runs of hidden systems
path 1, A (8 x 32)
0:  -7   0  25 -13 -17  -2  -4  16  -9  -8   5   1   7   0 -24  -8 -32   4   5   3  22   4  31 -11  25 -14   4  25  13 -36  -8  16
1:  -6   0  26 -12 -15   5  -7  17  -7  -7   5   4   8  -4 -23  -9 -28   1   4   3  24   3  31 -16  26 -16   5  25  11 -36  -4  15
2:  -6   1  27 -16 -16   7  -4  21 -10  -7   0  11   6  -1 -24  -2 -28  -3   1   7  23   1  31 -17  29 -20   4  24  11 -32   0  20
3:  -5   6  29 -13 -15   8  -8  24 -13  -5  -7  12   5   0 -27   2 -26  -7   0  12  28  -2  26 -17  27 -21   8  27   8 -32   0  20
4:  -2   5  29 -14 -12  10  -7  26 -11  -8 -12  12   4  -1 -25   5 -24 -10  -4  15  27  -2  25 -19  23 -23   9  23  13 -24   5  22
5:  -3   6  30 -16  -9  11  -6  30 -12  -5 -16  14   3  -3 -22   8 -21 -12  -7  18  26  -8  21 -18  27 -28  15  25  10 -19   3  24
6:  -3   7  25 -13  -4  12  -9  31 -12  -9 -16  15   4  -4 -22  12 -14 -10  -9  23  26  -7  18 -17  21 -29  18  19   7 -13   2  25
7:  -1  10  25 -15  -2  15  -5  35  -9 -10 -23  15   3  -7 -20  16 -16 -16 -11  25  23  -9  14 -19  19 -28  20  19   7  -8   4  23
path 2, B (8 x 32)
0:  -3  -9  -6   4   2   2  -4 -20  26  -1  26 -23   2  -7  22   1   7  19  24 -29  18  15 -11  15 -16  37 -10 -36 -11   2 -18 -21
1:   4 -13  -7   7  -1  -4  -2 -29  21   1  27 -20   2  -7  18   2  13  22  23 -30   9  12 -15  19 -17  39 -11 -35 -14  -1 -10 -24
2:   0 -11 -13   8  -3  -8  -1 -33  19   3  21 -20  -3  -6  20   1  15  23  23 -32   0  10 -18  20 -19  40 -14 -32 -15  -5  -9 -27
3:   2  -7 -16  11   3 -13   2 -35  11   3  20 -18  -5  -4  13  -6  14  25  20 -25  -9   4 -22  15 -16  43 -14 -21 -15  -6  -4 -26
4:   6  -5 -21  15   2 -13   0 -34   8   8  15 -17  -6  -1  10  -7  18  24  21 -27 -16   0 -25  15 -15  36 -14 -14 -16 -13  -1 -30
5:   4  -6 -24  16   4 -20   3 -33   4   6   9 -12  -5  -3   5 -15  13  23  16 -22 -24  -3 -23  13  -9  33 -12  -6 -19 -14   1 -28
6:   4  -1 -28  14   7 -24   8 -30  -5   3   5 -11  -9   1  -1 -14  16  20  13 -15 -33  -4 -25  10  -8  25 -10   2 -18 -17   7 -27
7:   2   3 -32  19   8 -27   7 -30  -6   4  -4 -11 -10   1  -7 -15  15  19   9 -11 -35 -12 -25   3  -7  22 -10   8 -15 -18   6 -22
path 3, K (8 x 32)
0:  -2  -8   8  -6 -10  22  13  16  15  22  14  20   5  21   6   4   1 -38 -17  14   4  11  27   2  11 -30  -3  -2  26  30  -1  17
1:  -3  -8   4  -5 -11  17  18  10  14  26  18  18   3  23   5  -1  -3 -38 -17  10  -1  13  29   0  11 -30  -4   2  28  23  -5  13
2:  -6  -5  -1  -3  -9  13  21   3  14  28  19  13   7  24   0  -8  -5 -35 -16  11  -3  14  30  -1  13 -27  -7   1  28  19  -6  10
3: -10  -6  -7  -1 -12   5  28   0  18  28  24  12   4  27  -2  -9  -5 -36 -14  12  -5  17  28  -2  12 -27  -6   7  26  18  -8   7
4: -10  -4 -13   1 -11  -4  34  -6  12  25  23  10   5  27  -3 -14 -10 -32 -13  12 -15  17  30  -6  15 -26  -7  11  27  10 -13   2
5: -12   1 -20   3  -6  -7  32 -10  11  24  21   7   9  23 -10 -20 -14 -32 -14  14 -18  12  27  -6  13 -27  -9  13  23  10 -15   3
6: -15   4 -24   3  -5 -14  36 -13   7  23  18   7   9  24 -12 -22 -12 -25 -15  15 -25  11  21  -8   9 -23  -6  14  21   7 -16  -2
7: -15   2 -34   4   0 -18  35 -16   6  18   9   3   9  25 -11 -20 -14 -22 -15  17 -31   8  13  -6   8 -23  -6  18  18   6 -18  -3

runs to name
path 4 (3 x 32)
0:   7 -13  32   2 -11  27  -4  21   3  17   4  26  -8  10  -9  20  11 -27 -10  10  18  -8  15  -3  20 -23  -3  10  17   7  25  15
1:   6 -11  26   2  -3  27  -1  21   7  18   3  28  -8  11 -11  29  15 -29 -12  17  20  -9   6  -7  17 -19   3   5  16  10  24  16
2:   3  -8  21   5   2  28  -1  21  13  16  -4  28  -5   8  -7  36  17 -32 -16  22  22  -9  -1 -13  13 -19   5   5  12  17  21  12

A
path 5 (3 x 32)
0:  -2   9   6 -11 -17 -18 -11   0 -28 -21  -9 -15   4  -6 -21 -30 -27  24   5 -16  -7  -2  21   1  13   2  -1  29  -5 -42  -9   7
1:   2   3  10  -8 -18 -11 -14   3 -27 -20  -8 -12   3  -8 -16 -28 -27  22   8 -16  -5   0  23   3  15  -1  -6  30  -4 -42  -4  13
2:   5  -1  19 -11 -21  -7 -24   5 -29 -20  -6  -5   1  -6 -16 -29 -21  18   4 -14  -4   2  24   5  18  -3  -4  29  -1 -39   2  16

A
path 6 (3 x 32)
0: -11   5  -6   6  -9 -27   1 -25  -7  -3   8 -12   6  -4 -29 -20 -17  25  23 -14   0  -9   0  -8  13  15   0  23 -11 -56 -11 -10
1:  -9   5  -1   4 -12 -22  -5 -19  -7  -7   5 -15   2  -5 -29 -15 -16  25  21 -17   2  -9   0  -7  16  14  -1  24 -11 -58  -6  -5
2:  -4   2   8   1 -11 -17  -9 -15 -14 -11   1 -12   1  -9 -28 -18 -14  27  20 -19   6  -8   3  -3  19  16   1  26 -12 -56  -1  -6

A
